Look-ups in named tables: a row name and a column name give one cell, copied from the table.

Bul
|  | Kef | Sotovik | Pil | Varisar | Bere | Mika | Volo | Kalib | Bel |
|---|---|---|---|---|---|---|---|---|---|
| Sur | -0.26 | 0.59 | 0.18 | 0.09 | -0.46 | 0.47 | -0.07 | -0.26 | 0.03 |
| Pamik | 0.01 | 0.16 | 0.30 | 0.06 | -0.05 | -0.10 | -0.03 | -0.44 | -0.12 |
| Pav | -0.05 | 0.23 | 0.61 | 0.20 | 0.14 | -0.41 | 0.10 | -0.85 | -0.14 |
| Zigame | -0.06 | 0.55 | 0.12 | 0.16 | -0.36 | 0.31 | -0.08 | -0.39 | -0.18 |
| Soz | 0.01 | -0.65 | -0.10 | -0.35 | 0.22 | -0.29 | -0.09 | 0.42 | 0.19 |
| Pupibu | -0.07 | 0.20 | -0.41 | -0.08 | -0.53 | 0.46 | -0.29 | 0.44 | -0.01 |
| Par | 0.09 | -0.32 | -0.52 | -0.18 | -0.09 | 0.07 | -0.21 | 0.61 | -0.05 |
| Ziz | 0.02 | -0.27 | -0.61 | -0.13 | -0.04 | 0.15 | -0.03 | 0.54 | -0.05 |
| Monulif | 0.10 | -0.81 | 0.07 | -0.34 | 0.42 | -0.54 | -0.07 | 0.24 | 0.10 |
| Nivomel | -0.09 | -0.35 | 0.22 | -0.17 | 0.24 | -0.25 | 0.08 | -0.13 | 0.11 |

Kef of Zigame = -0.06
Bere of Nivomel = 0.24
Sotovik of Monulif = -0.81
Mika of Zigame = 0.31
Bel of Pupibu = -0.01
Varisar of Nivomel = -0.17
Sotovik of Par = -0.32
Pil of Monulif = 0.07
Pil of Pupibu = -0.41
Mika of Par = 0.07
Kef of Pupibu = -0.07
Bere of Par = -0.09
Mika of Monulif = -0.54
Varisar of Pupibu = -0.08
Bere of Pav = 0.14
Varisar of Pav = 0.20
Row with the largest Bere: Monulif

Bek.tsv
	Kivin	Bopofep	Rup	Lerili	Rito	Rabutu	Nev
Pani	74.073	63.538	24.230	47.183	94.991	79.452	12.309
Sib	33.630	57.164	62.790	61.276	58.336	54.497	56.804
Gol	62.277	51.840	39.871	46.172	59.154	57.111	38.695
Gamere	55.819	50.363	46.595	48.443	52.673	51.699	46.417
Firidi	73.370	62.947	25.516	46.686	92.677	77.682	13.792
Fef	68.969	55.682	33.194	45.224	72.116	64.881	28.110

Fef, Rup => 33.194
Gamere, Rito => 52.673
Gamere, Kivin => 55.819
Gamere, Rabutu => 51.699
Gol, Rabutu => 57.111
Fef, Bopofep => 55.682
Gamere, Bopofep => 50.363
Firidi, Rabutu => 77.682
Pani, Rup => 24.230
Sib, Rabutu => 54.497
Sib, Rito => 58.336
Pani, Rabutu => 79.452
Firidi, Rito => 92.677
Gol, Nev => 38.695

Fedebo =
	Kamosa	Segebi	Tupi
Nudose	156	138	158
Barusun	147	175	171
Mur	136	165	217
Kanav	72	212	175
Fuz	189	143	159
Lamavi	200	193	173
Zazok	149	157	125
Neb	207	184	62
Feku	163	146	157
Zus	171	161	206
Karigo	165	145	137
Vul	141	61	80
Tosa	109	132	186

Vul, Tupi -> 80
Zazok, Tupi -> 125
Tosa, Segebi -> 132
Mur, Tupi -> 217
Mur, Kamosa -> 136
Karigo, Segebi -> 145
Which row has the largest Segebi? Kanav

Table Danu
cols = Kiv, Pak, Dodob
Kupo: [44, 22, 7]
Vigibe: [46, 38, 10]
Budulal: [65, 32, 3]
Gusa: [36, 63, 19]
Tibez: [27, 78, 25]
Zim: [42, 21, 8]

Kiv of Kupo is 44
Kiv of Tibez is 27
Dodob of Zim is 8
Kiv of Vigibe is 46
Kiv of Budulal is 65
Pak of Zim is 21
Dodob of Vigibe is 10
Pak of Budulal is 32
Dodob of Budulal is 3
Pak of Gusa is 63
Kiv of Zim is 42
Kiv of Gusa is 36
Dodob of Kupo is 7
Dodob of Gusa is 19
Dodob of Tibez is 25

Dalu
fields: Lef, Feru, Lidapi
Bekekun: [232, 219, 174]
Vafu: [55, 140, 38]
Dufa: [48, 131, 53]
Fafe: [231, 254, 149]
Per: [225, 140, 187]
Rina: [78, 142, 153]

What is the Feru of Dufa in Dalu? 131
What is the Lef of Dufa in Dalu? 48
What is the Feru of Fafe in Dalu? 254
What is the Feru of Per in Dalu? 140
What is the Feru of Bekekun in Dalu? 219
What is the Lef of Per in Dalu? 225
What is the Feru of Vafu in Dalu? 140
What is the Lidapi of Bekekun in Dalu? 174
What is the Lidapi of Per in Dalu? 187
What is the Lef of Fafe in Dalu? 231

Gidokab
|  | Bod | Vur | Dugu | Kubo | Reka |
|---|---|---|---|---|---|
| Refosob | 154 | 139 | 87 | 40 | 94 |
| Tunidod | 176 | 162 | 141 | 34 | 115 |
| Lefiso | 200 | 183 | 130 | 95 | 57 |
| Nol | 176 | 131 | 104 | 91 | 55 |
| Nidi | 197 | 170 | 119 | 97 | 42 |
| Suk | 177 | 170 | 69 | 50 | 89 |
| Nagur | 184 | 169 | 148 | 20 | 106 |
| Leron | 173 | 116 | 108 | 128 | 57 |

Suk, Reka => 89
Nol, Bod => 176
Lefiso, Bod => 200
Nidi, Dugu => 119
Nidi, Reka => 42
Leron, Reka => 57
Tunidod, Bod => 176

